(in the rows, 128 means zero)
Each path below is one point turned by a fixed rotation once a step. After each direction that follows a path, write how fast that rotation turns it, in degrees each step (0 if it stays still).
Each turn is a multiple of 5 degrees from 10 to 175, or 0.
Each row of a path follows its step; steps can be skipped.
path 1
step 1: [145 135 125 135 111 130 119 132 123 133 126 114 126 130 129 133 130 137
 122 138 119 127 122 127 120 128 134 131 128 127 125 131 129 125 123 133
 132 132 125 132 123 132 130 138 133 132 110 132 125 119 132 128 128]
step 4: [134 117 132 135 124 115 137 128 133 133 121 118 131 140 123 127 126 143
 128 130 122 129 130 130 125 132 144 133 130 128 135 125 134 125 125 134
 120 123 117 130 131 118 139 129 122 127 122 122 131 126 125 124 134]
step 10: [129 134 127 123 116 134 129 133 131 130 121 127 127 128 123 124 125 126
 116 139 124 127 117 124 133 120 129 128 123 139 126 130 120 136 132 119
 124 126 118 121 117 130 126 122 131 121 121 124 115 127 144 130 119]
step 13: [149 122 124 133 124 130 136 136 129 133 118 129 130 136 128 111 130 135
 121 130 119 134 117 131 129 129 137 121 130 126 123 120 132 129 134 124
 125 126 128 124 126 139 130 128 135 127 116 128 134 133 123 126 128]
step 14: [124 127 135 133 128 124 122 127 135 114 130 128 133 132 131 126 136 121
 133 123 115 122 120 134 131 117 137 134 119 135 131 116 124 129 130 132
 115 118 117 134 130 137 131 122 130 120 127 125 130 122 126 125 137]
step 17: [130 132 130 147 115 124 118 124 139 131 131 130 128 123 128 130 135 124
 115 135 117 121 119 117 126 127 125 133 130 136 120 128 130 133 134 125
 130 129 123 130 126 136 120 118 124 126 123 131 119 119 130 128 125]
step 18: [136 121 137 119 120 112 128 128 125 119 117 132 126 134 138 131 124 131
 128 135 129 135 117 129 130 121 132 118 120 134 116 124 130 123 141 121
 132 127 123 121 122 129 117 129 124 132 129 126 134 129 125 125 122]
step 19: [131 127 128 135 123 125 118 121 125 113 126 115 125 138 119 132 134 125
 121 135 125 121 122 131 127 121 131 132 119 123 130 139 118 130 124 126
 130 119 114 130 131 130 130 133 120 134 124 125 115 122 132 134 129]
[129 131 127 128 126 130 129 131 127 130 129 126 128 131 126 130 130 128
 126 127 128 127 126 124 128 131 126 130 129 127 125 128 129 128 126 128
 131 128 129 126 130 130 131 127 128 128 129 130 132 129 128 125 130] => 95
[127 129 130 131 128 128 125 127 131 131 131 127 128 128 128 131 127 129
 130 128 128 127 129 126 128 127 130 126 129 131 127 127 129 124 127 129
 128 129 130 129 126 126 129 127 129 129 125 127 127 123 130 125 132] => 135
[129 129 129 128 126 124 130 129 127 127 130 130 126 130 129 130 128 125
 129 130 129 128 130 130 125 128 129 130 125 126 131 126 127 126 126 131
 128 130 129 126 128 131 131 130 128 129 124 127 129 127 126 128 126] => 145
[126 125 129 127 127 131 127 131 130 128 126 129 129 130 130 129 128 130
 129 131 129 130 128 128 129 129 130 127 127 125 127 130 132 128 129 131
 124 127 129 127 126 127 127 126 126 131 128 128 131 129 125 126 128] => 155
path 2
step 0: [140 128 138 131 137 125 118 133 117 125 127 125 120 132 124 125 125 128
 114 134 125 134 134 137 126 132 144 122 119 130 130 127 118 130 123 124
 139 135 128 123 120 126 134 126 130 128 122 126 126 122 127 122 114]
step 1: [121 131 126 127 128 115 135 137 129 130 122 119 119 127 129 123 131 131
 134 128 121 131 125 129 130 120 119 119 134 127 117 132 121 124 120 132
 144 125 125 126 147 119 140 122 132 130 121 120 131 128 125 134 122]
step 2: [125 128 119 130 122 143 125 143 127 121 130 129 133 128 130 129 117 116
 131 119 130 127 144 132 120 123 122 128 120 121 128 133 127 136 117 123
 127 127 121 130 131 119 131 132 126 138 117 125 129 128 129 123 139]
step 10: [127 137 122 133 125 130 119 123 130 125 116 132 133 126 127 120 131 128
 125 129 125 132 140 130 115 124 141 120 119 121 119 122 124 124 129 135
 128 126 117 132 138 127 137 130 125 131 117 118 136 121 138 124 122]
step 14: [122 122 130 135 117 132 128 138 114 133 127 136 130 126 124 131 123 128
 120 122 121 140 138 130 132 134 131 128 138 134 138 123 121 125 127 129
 126 120 125 127 125 126 140 129 131 124 127 131 125 140 140 146 129]
step 15: [127 138 126 123 119 136 116 120 133 134 137 134 124 116 131 122 140 123
 126 125 133 129 127 125 125 137 129 124 130 123 137 120 130 127 119 125
 138 130 124 130 136 134 136 117 117 131 119 130 132 129 131 127 114]
step 19: [129 120 121 126 131 130 117 132 118 129 125 134 124 136 134 129 127 123
 122 123 134 146 148 131 125 129 131 125 126 125 126 135 125 134 136 122
 129 130 123 129 124 123 138 128 131 134 117 124 110 127 126 132 125]
step 20: [125 146 138 126 130 118 133 137 136 133 136 129 128 124 122 125 126 131
 130 134 125 133 133 121 121 134 134 130 120 127 132 135 120 129 131 125
 142 130 128 120 138 127 136 116 130 128 113 122 131 135 135 128 120]
[125 127 134 129 128 129 125 129 125 127 130 130 129 130 128 131 127 128
 129 128 129 131 128 127 128 124 128 128 127 130 128 128 129 127 128 129
 128 129 130 129 126 126 128 126 124 125 127 125 128 128 126 128 128] => 130
[128 125 128 128 128 130 128 129 130 131 127 130 129 127 127 127 132 129
 133 131 126 129 126 129 125 126 130 126 129 127 126 129 131 128 129 126
 130 129 128 132 128 127 128 128 130 128 127 130 127 130 129 129 126] => 155
[129 129 131 130 128 130 130 126 126 128 130 128 125 126 127 129 128 126
 128 126 128 126 126 128 124 125 128 124 127 129 124 126 126 130 127 127
 129 126 127 125 130 128 126 127 130 129 130 127 130 127 126 127 125] => 70
[128 126 125 129 129 128 131 127 127 128 126 131 127 130 131 129 128 130
 128 127 129 130 128 127 130 128 122 127 132 129 125 126 128 129 128 128
 127 128 133 127 128 126 129 127 132 129 128 128 128 130 127 130 129] => 145
path 3
step 0: [129 135 125 136 123 130 139 132 118 135 141 134 118 129 131 141 126 131
 134 139 122 125 129 128 124 133 127 116 124 132 121 132 137 129 124 132
 114 132 125 122 128 126 125 138 119 122 133 134 122 123 116 133 124]
step 2: [124 131 132 121 129 141 123 136 126 129 136 122 124 137 123 123 125 132
 123 122 135 126 137 117 127 121 137 126 121 127 116 116 133 127 134 117
 132 134 122 128 135 122 125 126 129 126 130 121 133 127 117 129 140]
step 8: [119 130 143 133 133 145 128 118 118 132 128 128 123 135 130 130 129 126
 121 125 134 137 134 122 128 125 128 132 132 139 121 139 138 128 131 135
 118 130 124 137 126 130 123 127 120 129 132 130 125 117 122 137 126]
step 13: [131 128 145 126 132 130 128 126 126 134 140 136 121 115 111 128 128 135
 120 123 133 132 123 121 125 127 130 127 131 131 123 131 139 131 130 136
 122 131 131 121 138 120 129 131 120 122 139 133 126 124 130 136 125]
step 15: [124 136 119 135 127 132 127 134 123 119 135 123 125 135 129 139 118 121
 129 121 132 131 130 123 115 143 129 119 121 126 124 133 136 116 128 129
 130 128 120 125 126 122 128 125 131 120 134 133 126 135 118 131 140]
step 17: [112 124 130 126 138 140 131 123 124 136 136 124 130 128 132 132 124 130
 112 129 124 132 128 121 138 124 135 119 126 136 119 123 131 128 136 128
 129 121 125 125 137 125 122 127 117 129 118 126 127 122 119 128 120]
step 19: [133 143 129 127 128 122 132 126 118 127 133 129 119 126 134 132 122 141
 119 132 129 125 124 131 125 125 127 131 124 135 119 127 141 124 116 125
 139 134 133 137 124 121 117 128 133 132 139 134 125 130 124 137 134]
step 20: [136 124 133 129 130 143 130 133 128 131 144 129 132 131 130 135 125 130
 124 128 126 126 131 128 119 127 126 127 129 125 115 131 138 112 119 123
 136 134 123 130 121 126 120 121 121 127 130 122 125 120 120 126 141]
[123 128 129 128 129 127 128 129 129 126 127 128 128 130 130 129 128 127
 127 127 127 130 125 127 128 128 131 126 126 132 128 130 128 124 128 130
 129 124 130 128 127 128 128 126 131 130 127 130 125 127 131 126 127] => 35
[127 128 130 129 128 129 127 131 127 128 128 132 125 129 125 127 132 128
 132 126 126 128 130 129 128 127 130 128 128 130 129 129 130 127 128 129
 123 129 128 128 126 131 130 126 127 124 131 130 127 129 129 129 128] => 140
[130 131 127 130 127 129 128 126 124 129 127 125 126 127 133 129 127 129
 128 127 131 127 128 129 126 128 128 128 125 125 132 130 128 127 129 129
 126 129 130 128 124 130 127 128 129 128 128 127 125 128 127 131 128] => 95
[128 128 128 129 127 130 127 126 128 129 129 125 131 129 127 126 130 126
 127 130 127 128 129 127 127 129 124 125 127 130 131 129 127 127 127 127
 127 127 129 124 128 125 128 127 126 127 132 129 126 123 128 128 130] => 145
path 4
step 2: [130 134 123 135 128 132 131 129 127 124 133 133 128 130 135 131 130 129
 129 118 128 117 115 128 111 120 121 123 120 138 135 135 143 129 122 122
 127 125 125 117 124 140 132 122 126 130 129 125 123 134 137 119 133]
step 4: [132 119 131 133 124 126 116 135 132 123 129 134 123 130 121 124 130 132
 127 123 133 120 136 112 123 138 120 131 123 138 131 131 128 119 132 134
 133 130 135 125 128 133 132 136 135 126 134 136 133 120 131 110 134]
step 5: [130 135 122 129 131 127 133 127 122 123 125 143 117 117 121 128 135 131
 127 123 120 115 110 132 129 126 129 122 117 128 123 127 117 132 119 128
 125 128 121 123 130 134 123 130 136 124 123 128 129 129 137 115 125]
step 8: [122 144 122 125 130 120 120 123 120 119 134 131 133 131 131 139 133 125
 118 121 125 118 129 124 123 125 121 120 138 129 126 128 125 135 131 133
 121 136 121 120 135 134 131 130 132 121 121 133 121 137 136 120 126]
step 11: [125 130 131 126 128 121 134 133 118 126 130 124 115 137 133 120 128 127
 122 115 128 116 123 133 123 128 121 137 131 125 128 140 126 137 122 138
 125 133 129 129 135 134 130 117 141 124 116 125 135 127 130 119 127]
step 13: [125 123 126 129 127 128 130 125 134 118 117 132 114 119 130 126 133 125
 139 125 127 121 125 128 129 124 127 122 123 137 133 125 130 135 128 122
 121 136 126 114 124 127 142 132 139 134 126 127 144 127 139 121 123]
step 14: [121 124 130 127 134 128 131 138 127 133 142 133 124 124 123 136 132 122
 134 117 132 127 129 125 129 126 128 122 128 130 127 137 127 127 130 138
 125 133 126 116 132 138 123 118 136 125 108 124 118 124 136 131 118]
step 19: [128 133 133 123 109 136 125 125 129 119 126 126 117 135 129 130 126 130
 122 120 122 127 127 136 119 127 124 128 123 139 131 133 116 140 134 133
 126 142 136 126 131 122 137 122 135 124 123 121 130 133 133 127 124]
[130 127 131 130 126 127 126 128 128 128 128 128 124 128 128 125 128 132
 129 129 129 127 127 128 125 130 126 128 126 127 126 132 128 128 123 129
 129 129 131 130 126 127 131 128 129 130 128 128 127 130 129 129 129] => 45
[127 123 128 127 128 128 127 127 128 128 128 129 132 128 129 127 127 129
 128 129 132 125 126 129 128 129 129 127 126 128 129 126 127 125 130 128
 128 130 128 127 126 126 129 126 126 131 131 130 130 128 131 126 133] => 130
[129 126 128 126 128 129 127 126 126 132 127 131 125 131 125 126 131 125
 129 129 128 126 127 126 131 127 129 130 126 129 130 129 132 128 130 130
 127 127 128 127 124 127 126 132 130 128 126 127 127 129 130 128 129] => 40
